In the data rows, 128 means zero.
Here are some points, one per row:
[112 125 148 142 105 255 112 108 108 117 107 107 110 109 108 109 112 110
 104 255 110 111 107 107 107 109 108 113 104 107 106 110]
[111 122 125 119 110 108 111 108 149 109 111 111 112 112 110 180 111 110
 109 107 111 110 255 104 109 156 245 123 107 218 109 111]
[144 112 117 115 107 114 140 117 111 109 208 195 144 127 161 114 130 134
 107 110 140 146 112 105 114 114 112 110 104 110 206 117]
[118 139 130 128 128 123 118 121 147 124 118 119 118 120 122 147 122 123
 127 118 121 117 133 121 117 135 155 140 156 154 118 122]
[156 109 111 111 105 108 162 163 106 105 124 126 155 154 149 107 166 169
 104 113 173 159 107 107 158 108 109 108 101 107 123 144]
[110 126 134 135 107 110 110 111 108 110 109 110 110 110 109 112 111 112
 108 111 111 110 109 105 109 112 112 177 255 110 109 109]
[115 124 125 127 255 126 114 110 122 116 110 112 112 115 112 114 112 114
 255 124 114 114 113 111 113 136 113 136 109 118 111 116]
[113 116 125 141 114 121 111 112 122 255 111 107 111 111 110 110 110 113
 105 130 113 111 115 103 109 115 115 141 113 109 110 111]
[140 122 123 122 105 111 143 117 109 110 229 192 148 131 157 114 133 134
 108 110 132 126 112 107 113 111 109 113 104 110 198 114]
[169 109 111 110 105 111 164 146 106 106 134 123 151 167 158 109 164 160
 102 115 166 163 107 103 133 109 107 109 105 106 131 152]
[111 118 124 132 111 114 111 108 127 103 109 110 110 111 110 255 111 110
 107 114 111 111 190 106 108 152 198 117 108 255 109 108]
[110 137 141 148 154 119 112 111 198 128 110 109 114 113 111 145 111 111
 136 110 112 110 167 105 111 217 147 142 112 134 110 111]
[155 108 114 111 107 112 156 156 107 101 123 119 146 159 133 106 145 183
 105 112 155 191 105 107 151 109 108 107 105 107 131 171]
[111 171 166 168 119 133 115 111 122 152 112 109 112 112 112 128 114 112
 108 143 113 113 121 105 107 118 124 248 185 117 112 111]
[117 142 154 138 141 130 115 113 138 108 115 118 117 116 114 164 115 113
 143 122 113 116 147 110 112 163 155 126 115 182 112 118]
[117 111 114 117 116 166 120 118 119 112 114 111 115 117 118 112 117 118
 119 141 116 120 125 255 121 116 119 120 112 118 111 128]
[138 114 116 116 111 109 142 116 111 105 180 240 143 130 137 113 136 131
 112 113 137 131 112 107 115 114 111 114 103 107 226 117]
[108 255 247 223 110 154 112 109 111 113 109 109 111 110 110 119 108 108
 102 146 109 110 111 102 108 117 114 125 119 114 111 107]
[121 117 128 122 131 141 117 120 194 150 117 113 119 118 118 130 120 119
 135 148 118 119 139 125 117 143 144 132 108 140 114 122]
[135 113 118 117 108 112 146 118 108 101 178 209 167 132 159 120 139 135
 105 111 137 134 111 104 120 112 112 113 108 110 189 124]
[117 108 108 108 102 105 117 255 104 100 109 107 114 128 119 105 131 126
 100 107 122 120 106 110 255 106 105 107 103 104 108 242]
[113 109 108 112 107 112 110 120 106 102 106 107 110 114 109 110 114 113
 106 109 111 113 107 255 115 107 108 109 104 111 107 123]
[157 110 113 115 104 109 166 128 106 103 139 137 195 154 163 109 148 155
 104 125 170 151 107 106 124 109 108 109 104 108 135 135]
[148 113 114 110 106 108 161 137 107 108 157 137 168 156 212 111 159 138
 103 110 152 129 112 107 125 109 108 110 108 110 142 132]
[114 120 132 137 123 135 113 110 255 140 111 111 114 112 112 131 113 114
 122 119 116 113 175 110 112 175 154 127 109 136 111 115]
[115 118 126 130 125 138 116 115 145 114 113 115 114 117 119 162 117 117
 124 118 116 116 160 110 122 143 185 157 124 184 116 116]
[150 109 111 112 104 108 143 157 106 102 127 127 135 186 136 108 182 157
 102 108 152 160 107 106 171 107 108 109 105 106 122 186]
[116 133 120 125 255 118 114 113 118 110 111 110 114 113 113 122 119 114
 255 123 114 116 118 115 113 128 115 133 120 113 112 111]
[187 108 111 113 105 112 154 143 105 104 127 130 139 171 128 105 157 175
 102 119 162 186 107 106 150 107 105 108 106 107 127 143]
[113 133 127 132 212 118 114 112 150 125 110 111 113 115 112 142 112 113
 202 110 112 115 134 106 111 182 126 158 127 127 113 117]
Along one direction, these points spread out more than along any other. For each point below, how far along it does it lie, from 0 to 99? 50 is the average, and the first point above lies past it.
[169 109 111 110 105 111 164 146 106 106 134 123 151 167 158 109 164 160
 102 115 166 163 107 103 133 109 107 109 105 106 131 152] 30
[150 109 111 112 104 108 143 157 106 102 127 127 135 186 136 108 182 157
 102 108 152 160 107 106 171 107 108 109 105 106 122 186] 29
[157 110 113 115 104 109 166 128 106 103 139 137 195 154 163 109 148 155
 104 125 170 151 107 106 124 109 108 109 104 108 135 135] 31
[112 125 148 142 105 255 112 108 108 117 107 107 110 109 108 109 112 110
 104 255 110 111 107 107 107 109 108 113 104 107 106 110] 57
[113 109 108 112 107 112 110 120 106 102 106 107 110 114 109 110 114 113
 106 109 111 113 107 255 115 107 108 109 104 111 107 123] 50
[187 108 111 113 105 112 154 143 105 104 127 130 139 171 128 105 157 175
 102 119 162 186 107 106 150 107 105 108 106 107 127 143] 30
[111 171 166 168 119 133 115 111 122 152 112 109 112 112 112 128 114 112
 108 143 113 113 121 105 107 118 124 248 185 117 112 111] 64
[144 112 117 115 107 114 140 117 111 109 208 195 144 127 161 114 130 134
 107 110 140 146 112 105 114 114 112 110 104 110 206 117] 33
[115 118 126 130 125 138 116 115 145 114 113 115 114 117 119 162 117 117
 124 118 116 116 160 110 122 143 185 157 124 184 116 116] 64
[117 111 114 117 116 166 120 118 119 112 114 111 115 117 118 112 117 118
 119 141 116 120 125 255 121 116 119 120 112 118 111 128] 52
[111 118 124 132 111 114 111 108 127 103 109 110 110 111 110 255 111 110
 107 114 111 111 190 106 108 152 198 117 108 255 109 108] 72
[111 122 125 119 110 108 111 108 149 109 111 111 112 112 110 180 111 110
 109 107 111 110 255 104 109 156 245 123 107 218 109 111] 73
[114 120 132 137 123 135 113 110 255 140 111 111 114 112 112 131 113 114
 122 119 116 113 175 110 112 175 154 127 109 136 111 115] 67
[116 133 120 125 255 118 114 113 118 110 111 110 114 113 113 122 119 114
 255 123 114 116 118 115 113 128 115 133 120 113 112 111] 63
[138 114 116 116 111 109 142 116 111 105 180 240 143 130 137 113 136 131
 112 113 137 131 112 107 115 114 111 114 103 107 226 117] 33
